Turns in one plane each, and the order they were made in; the first pair answered:
turn tatos:
[ 13 -56 -13  22 -45   8   5  21 -13  26 -16 -32  -8  26   5  53  -6  -4]  ->  [ 15 -59   5  19 -46  11  20  27 -16  13  -4 -15  22  15  15  42 -12 -36]
[ -2  -4  -9   1  -2  -2  -5 -10  -8   1   3  -4 -15  13   1   0  -5  27]  ->  [ -4 -14  -8   8  -5   4  -2   5 -14  -8   7  -6  -3  15   0   2  -5  22]
[ -2  10  -4  -9   2  -9 -11 -20  -3  11   2  -4 -15   0 -13   7  -4   0]  ->  [ -3  -1  -5   2  -3  -4 -14  -6  -8   6  -6 -12 -23   5 -10   9   0   5]
turn puva:
[  2  11   9  -9  -7  -2  -4 -31  -1   6   4   6  -2 -10   3  23 -19 -29]  ->  [ -4   1  15  -6   4   2   8   4   1  -8  18  21  32  -7   8 -13  -1 -31]
[ 11 -16   1   5 -12  -5   2  -2 -17   1   4   5   7  15   8  40 -14 -18]  ->  [ 12 -10  11  -4 -15  -1   4  -4 -19  -3   8  16  28  17   8  26 -12 -26]
[  0 -15  -7   2 -15   6  17   2  -2   2  21   9   6   4  -7  -2   4   1]  ->  [  6 -14 -14   2 -22   5  14  -2  -7   5  19   6  -6   4  -6   4  11   4]
[-33  24   1 -25  49   9   0  -5   9  22 -15 -10 -23 -10  -8 -19  16  44]  ->  [-30  31  -4 -34  51   5  -4 -22  10  29 -15  -2 -27 -10  -9 -10  11  39]
turn kes:
[ 14   1  -8   5  -2 -15 -12 -11 -13   3 -17 -18 -23  22 -10  -4   5  10]  ->  [ 18 -14  -4  17  -4  -4  -1   0 -17   1 -17 -20 -14  24  -4  -1  12  13]
[-36  -4  22 -12 -14 -15 -12 -17 -23 -24 -21   4   9  10 -19  17   3 -33]  ->  [-46  15  19 -17   3 -17 -30 -21 -11 -24 -20   3  -7  13 -24 -14  13  -3]
[  5 -20  -7   1   0   9 -20  24  11 -18  16  -8  -7   9   5  -6   2  31]  ->  [ 13 -32  -1  -3 -25   3  -8   4  -2 -18  10   0   5   7  -2  31 -14  -7]
Now pairs of rows:
Each pair is 2 to 3 turns apart.
[ 13  14  18  -4 -12  -7   3 -30 -13  -2   1  13   9  -9  -1  12 -13 -21]  ->  [ 11  13  -3   2 -15  -9 -13 -18 -10   6 -17  -5 -26  -3  -5  20 -13   9]  tatos, tatos
[  5 -50 -38  34 -19 -20 -18  32 -35  20   6 -20 -13  -3  -4  43   2   5]  ->  [ 12 -38 -10  19 -21 -21   3  18 -29   9  24  25  53 -20   9  26  -7 -56]  tatos, tatos
[ 21   9   6 -25 -20 -12  11 -41 -19  27   5   0   7 -20 -17  -5 -22 -27]  ->  [ 18  -6 -15  -3 -19  -8   2 -23 -23  41  -3 -22 -37   2 -18  11 -13  19]  tatos, tatos
[ 16  11  33   5 -10 -13  13 -30  -5   1   5  13  36  -2   5   6 -13 -51]  ->  [  8  -6  -5  22  -6 -17 -14 -17  -1  19 -18 -27 -46  24  -6  28  -6  20]  tatos, tatos, tatos
[ -2 -14 -24  24  21  16  -6  42   5  11 -14   9  -2   4  10 -23  15  37]  ->  [ 15   6   7  -4  10   8  17  -5  -2   6  -6  41  49 -17  11 -13  -6 -36]  tatos, tatos, kes
[-11 -32  18  42  -3  12  13  79  16  10  -3 -13  24   6 -27 -17  15   7]  ->  [  4 -39  26  29 -31   9  34  38   5  12  -3  -1  43  -4 -26  21  -8 -44]  puva, tatos, tatos
